Where one turn sends some rows of the set: a few examples, then the rows asked
E: [ 41   9   0  14 -13   5  -8   8 -16   2  11 -12  -8 -16  19  15 -16 -21
  52  34 -21 -25   4  20 -49  11  24 -19 -19 -13   1  44  23  44   0  23
   4  23  -2 -11  -6  -6]
H: [ 32 -22  -3  13 -19   3   1  -8 -27 -22  -5 -49  -4  -7   5  16  -1 -12
  40  20  -5 -32  -6   1 -13   6  23   4  -5 -16 -23  19  -2  21 -61 -18
  -4  20   3  -4  -2 -17]
K: [ 29 -14 -11   3  -7   0  -1  -3  29 -64  40 -48  20  -1  14  -4  14 -13
  27   2 -17 -25  -3   2 -17  -2  10   0 -17 -32   6  30   4  47 -12 -10
  -1  30   2 -22  -4  -7]
A: [ 34 -13 -33  11  -2   1 -29   2  36 -34 -18 -15   9 -19  -3 -23  23 -14
  19  16 -13 -31   3   0 -11  -1   0 -11   5  -1  31  16   0  30 -14 -22
  -2  19  -7 -26 -12  -5]
J: [ 32 -19 -17  -1  27   0 -14   0  23 -29  37 -28  12   8   4 -10 -13  -1
  21  26  -6 -19  -4   7 -25   7  19 -16   6 -59   1  12   7  45  -1  18
   6  46  -1 -15 -13  26]
D: [ 17  11 -28  -4 -11 -15 -17  20   2 -15  10  -8  -9  -8  -4  -7  -1 -16
  27  22  12 -41  -7   4 -34  17  15  -2  -3 -30  21  21 -40   6   1  -1
 -11  20 -12 -22 -21  18]
G: [ 26 -33 -18   2  -2   8  -3  12  -8  -6  -3 -18  19 -29  15  16 -14 -24
  41   6 -33 -30 -14  51  -3   9  31   4   7   8  -3  27   4  29   2   8
  17  18   0 -16  20  -6]
Y: [ 27   1 -36   4  19  28 -39  20  28 -18  -6 -12   7 -22  11  -7 -17   7
  27  11 -21  -4  -4 -24  -8  13  28 -14  -1 -30  22  10   4  43  -7 -10
  -3  31   5 -12  -3  -2]
P: [  9 -28   1  -4  12  -8  -1 -15 -17   7   5  -6 -11  16  11  21 -16   4
  28  17 -19 -23  -7  -5   0  11  13   1  18 -28  -7  -5  12  11 -43 -10
   2  24   0   2  -5 -18]
W: [ 31 -25 -20   0  -8 -10  -6   0 -57 -23 -24 -24  -7  -5   7   8  15 -18
  17  10 -13 -26  -8   5 -27   8  17  -7  16 -34   5  17   1  36  17  19
   0   5  -4   6  -2  -6]
V: [ 52 -18 -23  -5 -10   4 -35  13   5 -19   4 -16   9 -20  -9   4   7 -16
  -1  15  -6  -9  13 -36  18  12   8 -19   4 -17  23  11 -12  24 -18  -5
  13  31   1 -13   1  21]
Q: [ 34   1   8   2  -4  15 -26  32  -2 -22  27 -16  24  -5  11  15   6 -21
  30  12  -9  13  -5   5  -8  -5  13 -17 -23  -1  20  10 -15  19 -25   7
   8  15 -29 -22  15 -15]
X: [  6 -31  -7  33   7 -12  -5  20   3  -2   0 -31 -15   4  -3   8 -10 -11
  52  18 -26 -54 -19   4 -19   0  16  -3   1 -21 -18   0   5  29 -41  13
   4  36   6 -11  -6   2]
F: [  2 -20  -2  -4   9  -9  -6  12 -26 -31  16  -5 -12 -39   5  35 -17  15
   8   8 -28 -23 -15  -4 -34  10  14   5 -15   2   3  14   3  16  -1  17
  -6  28 -14 -21  -1   3]
T: [ 22 -17  -4  -7 -12 -19   2  18  -1  20  23  -9  -8  -5   7  33 -21 -12
   5  18 -24 -40 -13   2 -14   6   2  -7  -4 -18  16  58  -1  32  -4  28
  -1   9  -5  12   4   0]
C: [ 42 -19  -7  -8 -13  -3  -2 -27   9 -24  32 -29  38  14   0   9 -10  -7
  -1  18   0 -19  -8   5   6  12   3  -9  -1 -37  23  12  23  28  -2 -17
   4  29  13 -11   0  14]
R: [ 41  -7   2  -9 -23   2  11 -11 -15 -23  18 -13 -20  -7  24  -2 -17  -3
  12  17 -19 -37   9  12 -35 -25  10 -13  18   2   7  32   1  29  -8  16
   1  -7 -15  -5   6 -25]
Z: [ 25 -19 -26  24 -13  31   0   3   0 -21 -15   5  17  21  17  -7 -34  -4
  22  13  -4 -29   2   5  14   6  20  -3  -5 -15  37  13  -4  40   3  14
  -6   4 -11   2  -7   2]

R moves to E
G moves to F
X moves to P
Now find these:
J moves to C
V moves to A
Z moves to Q

Where one turn sends some rows of the set: a few examples, then the rows asked
surar: [ 22 -17   2  -2   1   4   2 -34 -23   1  11 -19  18   8  19   3  -8  10
 -41  14   5   2  12 -28   2   6  -4   7  26   6  -5   0  33   8  10 -21
 -34 -19  10]
dafi: [ 34   7  19 -17 -10  25  18 -24  -9  -8  24  -3 -29   4   0  13   6   9
 -38  23   0 -32  -6 -23  -9 -13  -6   3 -10  -4  11 -28   9   7  -1 -10
  -9 -20  -7]
tidif: [  3   6  17  -1   1  28  19   8  -2  -9 -30  15 -17  22  20  35  -5  34
 -33  15 -19  -4  -3 -10  -7  11  -2 -13  15 -23  26  -1   2  26  18  11
 -29 -18 -23]
dagum: [  4 -27  27  22  -7  23   6   2   2 -16  -8  12   5  22 -11  10 -16  -3
 -45 -18 -14 -33  10 -25  28   0  -9  19  -5 -25   7 -23   9   9  18  -1
 -10  10  13]
pab: [  5  14  21  -1   9  25   8   2  -1   2 -24   9 -28  17  24  18 -35  37
 -42  18 -31 -17   1 -16   1  14   5 -15  30 -27  23 -11   6   2  20  14
 -22 -19 -12]
pabur: [ 26  -7  25   9 -14  -1   0 -28  -2  11  21 -27   5  10  21   8  -3  16
 -24  12   3  -7   3 -20   5  -4   2   6  17   2   8  -6  32  15  23 -32
 -27  -6  25]
teme: [-14 -14  -7  17 -29  40 -16   4  21  -9  -4   4  27  -5  23  34 -30   9
 -19  -6   9   8   2  -1  23   1 -20  -7 -11  -1   8   4  21  12  18 -18
 -10 -18   1]
ref: [-18  10   0  -9   0   8   9  -1  29  -9  -5  -3   6 -21   3   6 -30  11
 -46   7  11   4 -10  -4  42  -6 -18  -8  31 -20   2 -28  52  36  23  12
   2  -8  -3]
Miri: [ -8  13  -9 -17  -4  16  23  -4  29 -18   3 -10 -11 -14   7   1 -28  16
 -40  23  19   1  -9  -7  31 -20 -18   2  16 -23  -6 -24  37  19  27  -6
  17 -15 -15]
mefil: [ 17  28  15  -2  -7  11 -14   1   2  13  14   1 -24 -16   3  -5 -35   6
 -53  16 -12 -28  12 -34  26  11  22  -2  33 -24  14 -40  41  16   3  -4
  -7 -19   8]
tevig: [  5  -6  -2   2  19  10 -26   4  25  23 -31   1  16   7   8  31 -28  11
 -28  -5  -4  -1   4  -1  11  10 -17  -8  10   7  28 -13  13   9   6 -28
 -18 -15  30]
did: [ -7  -9   8   1 -11  15  25  -4  13  12   2  12 -19  12  -2  15 -23  -7
 -44  -5  29  -2  25  -8  12   0  -3  -5 -21 -21  13 -32  33  23 -13  10
 -25 -16  32]
fuf: [ 10 -17  -4  21   5  40  12   3  13  19   0  27 -21  11  10   7 -28  25
 -36  -4  10 -13  -8 -11  37   3  18  -6   1 -14   4  -5   2  45 -11 -10
   2  12   5]
gebo: [ 12   7 -19  -7   9   3 -19  11  17   8 -24  13  21   8   5  24 -38  25
 -38 -16  -3   2 -14   7  17   0  -8 -26  14  10  13 -19  19  37   0 -21
 -19 -34   9]
Duk: [  8  15  19   7 -34  22 -27   2  27 -15 -13 -20 -14   2  -1  17 -39  20
 -23  -7  12 -24   0   6 -11  -4 -17 -13   5  10  19 -25  42   2   8  -9
 -23  -4  18]
rukun: [ 17  21   6  -4  -3  10 -15  -2   6  16  23   3 -18 -18  -8  -3 -38   1
 -56  23  -4 -22   4 -35  37   9  20  -4  30 -17  11 -36  40  21   8 -11
  -2 -20   6]
Komez: [ 35   6   9 -13 -12  24  27 -17  -5 -10  25   3 -23  -4  -1  13   3  13
 -41  27  -3 -30 -13 -23  -5 -21  -6   4 -14 -11   8 -33  11   7   8 -11
   0 -17 -13]
Zulo: [-16   6   8   7 -18  19 -13   3  42 -16 -23   1  -9  11   9   9 -32  39
 -11  -9   3 -26  -3   8  -5   3 -24   0  -8  12   8 -19  10  15  13  -3
 -16  -9  15]
vene: [  3 -12   3 -23  -3  28   8  -3 -39 -16   4  26  -1 -11  -5  11 -21   9
 -52  -4  -1   1   2 -31  13  -1  -3  -5  36  -8   1 -11  16  32 -13  10
 -19 -24 -26]
tomit: [  2 -12  -4  -6 -24  55  -9  14  14   0 -11   3  24  -1  17  42  -7   8
 -14 -10 -18 -13 -10  -3  -3  -7 -11   8  -4  -9   8  -2  19  11  25 -27
  -7 -19 -11]
kivo: [ -3  -8   5 -22  -6  34  11   4 -29 -22   1  33  -5 -12  -1  11 -20  11
 -54 -10  -2  -6  -2 -34  15   7  -4  -1  31 -14   7 -14  13  28   0  17
 -12 -28 -33]

fuf moves to dagum
surar moves to Miri
dafi moves to rukun
Now find these:
Zulo moves to tevig
pabur moves to ref
Komez moves to mefil
tomit moves to Duk

